One turn moves every row onto another: examples first, then more rows asked
pinav: [  6   9   5  -1   1   3 -10   2  -7  16  14   4   3  -3   7   8  -2  -3
   1  -1  -3 -10   2  13   7   3  -7  -1   8   2  -2  -1  -9  13   1]
rizun: [ 10   6  -3  12   2  -9   3   4 -10  -7   2  -3   1   4 -10   1  -2   2
   9   7 -10  -1   3   7  -7   7   4  -8  -6   4  -7  -6 -17  -5 -10]
bafo: [  6   7   1  -1   1   2  -9   6 -11  12  16   6  -1  -4   4   3   2  -3
   0   1  -2  -9   2  14  14   1  -4  -2   8   1   3   1 -12  12   2]
sadud: [  1   0   5  -3   8  -4  -3  -3  -4   0   9   6  11  -6   5   6  -1  -5
   6   4 -14  -7  -3   6  -3  -3 -10   4  -1   7   3 -22 -14  12  -7]
nazon: [  2  -1  -1  -1   2  -1   6   4  -6  -5  -8   0  -1  -2   1   7  13  -3
   5   0   6   7   9   9  -6  10   9  -4   0  -3   0   6 -15  -6  -9]
nug: [  5  -7  -1  -2  -5  -5   3  13  -6  -7 -10  -5   5   4  -1   2   5   1
   7   6  -7   5   7  -3 -11   7  10  -6  -6   8  -6  -2  -7   1  -7]
Momiv: [  3  -2   7  -8   6 -10  -4  -3  -8   1  11  10   3  -6   0   4  -2   3
   3   6 -10  -5   0   8   0   3  -6   8   9   2   2 -25 -14   8  -7]
raf: [ -1   2 -11   2   7  -7  11   5 -12  -4  -1   5   2   2  -8   0   7  -1
  -2  13  -1  -1   0  -3  11   1   3   3   6   5  10   0 -18   8 -10]
feleg: [ -2   6  -2   5  -2  -5   4   7 -14  -3  -7  -1  -8   1  -1  12  12   1
  -8   6   0  -3  -2   3  -2  -4   2  -7  -5   9 -14  -4 -14   8  -5]
revor: [ -1  -8  18  -8  -4  -3  -3  -6  -1   3   3   8   6   1   0   6   3  -6
  -1   0  -8  -5  -1   2  -1  15 -10   5   6  -1   2   5 -14   4  -8]
sek: [ 12  -5   1   1  -6  -5   4  11  -8  -3  -3  -4   2   3  -2  -5   7   2
  12   7   1   0   6   8  -8  10   8   0 -10   2 -11  -2   0   0  -7]
basi: [  1  -2   0   3   4 -11   7   3  -9 -11   0 -10   5  -9 -10  -2  10   0
   3   3  -5   1   4   8   9  -3  -2  -5   2   9   1   0   2  -6  -1]
Dilos: [  7   4  -5  13   3  -3   6   3  -9  -5   5   4  -9  -1 -10  -3   7   0
   7   9  -5  -3  -2  10  -8   8   5  -4  -6  -3  -5 -13 -10  -3 -13]
Vaki: [  2   6  -7 -10  -1 -12   2   9 -13  -9   3  -2  -4  -5   3   4   7  -5
   3   7  -1  -1  -1   0   2   4   4  -7   4   8   3  14  -3   7  -2]
bidu: [ -4   4   0   5   0   1  14  11 -14  -4  -8   2  -7  -7   3   8   8   2
  -2   5   8  -3   4   2   4   2   5  -4  -4   4 -11  -5 -14   4  -3]
vosem: [ -1 -11  18  -7  -4  -4  -2  -4  -4   3   3   6   3   0  -6   2   5  -7
  -2  -2  -6  -2  -2   3   4  16  -7   2   6  -1   2   8 -11   0  -6]
Tuf: [ -3   9   6  -4   1  -2 -11   0  -1  13  10   4   7  -5  11  13   0  -4
   0  -5  -9  -3   0   7  -1   4  -8  -5   5   7  -3  -9 -11  11   1]
Rede: [  4  -9   3  -6  -3   1  -1   4  -6   0   7   1  10  -2  -5 -14  -2  -6
  15   0  -1 -17  11   1   3  11  -5  -3   4   6   0  -8  -5  10  -7]
tipa: [ -1  -2   4  -1   0  -3  -8  -6  -7   3   5   4  13   2   6  -6  -4  -7
  12  -2  -9 -12   3   5  -8   4 -11   3   0  10  -4  -2  -7  15  -8]
Leb: [  1  -6   4  -5  -1   3  -3   0  -3   2   6   4  13  -4   1 -10  -6  -7
  15   0  -2 -16  11   3  -3   6  -9  -2   4   8  -2  -8  -5  11  -8]
kud: [ -5 -12   1  -9   5   2   7  -4  -2   5   0   7   2 -10  -3   5   5  -1
  -7  -2   0  -7   3   4   7  -4   2  -1   6   0  -4  -5  -1  13   8]
boz: [  9   7 -15   6   2  -2  -8  10  -5   2   4   0  -3   3  -7   8  10  -3
   6   6   0  -2   0   3  -3  -4  11  -7  -6   9  -5 -10 -11   6 -13]
dazo: [-6 -4  6 -2  6 -1  2 -7  4 13 -3  1 16 -1  2  7 -1  1 -1 -6 -4 -6  6  6
  4 -3 -6  2  0  5 -8 -8 -9 13  1]
kesil: [  2  -3   4  -7   3 -13  -3  -1 -11  -3  13   8  -5  -5  -5  -2  -1   2
   3   6  -8  -5   1   8   2   6  -2   6  11   3   4 -22 -16  11  -8]
pel: [  5   2  -1  -4  -2  -9   3  12   4  -1   7  -8  -1   4 -11   2  18   1
   0   7 -10  -1   0   0   5  12   2 -10   5  -2   5  -6  -5   1  -8]
Mito: [ -2  -6  10  -8   1  -5  -1  -9   2   6   2   6  14   6   1   9   1  -7
   0   2  -8  -3  -1   2  -9  12  -7   2   2   0  -1  -1 -13  15  -9]
fonis: [ -5   7  -6   4  -5  -8   2   7  -4   3   0  -7 -10   4 -11 -11  -1   4
  -1   7  -4  -3   6   0   7   6   3  -6   5   9  -5   0  -4  13  -9]
vor: [ -7 -11   4  -6   5   2   6  -9   0   9   0   7   6  -8  -1   8   2  -1
  -4  -1  -1  -9   5   4   3  -5  -2   3   5   1  -6  -9  -1  15   3]
tudun: [  0   1  -2   4   3   5   5   6  -5  -5 -13  -3   1   2  -1   8  12  -6
  -1  -1  -1   1   7   5  -3  -1   4 -11  -5   4   1   7 -17  -2 -10]
deno: [  2  10  -7   7  -1   3  -6  14  -8   5   2   4 -13  -2   0   3  14  -2
   5   3   3  -2  -1   2   3   2   9   0  -5   5  -5  -6 -10   3 -15]

nazon -> sek
fonis -> raf
bafo -> kud
And these:
revor -> Leb
sadud -> Tuf
nug -> rizun

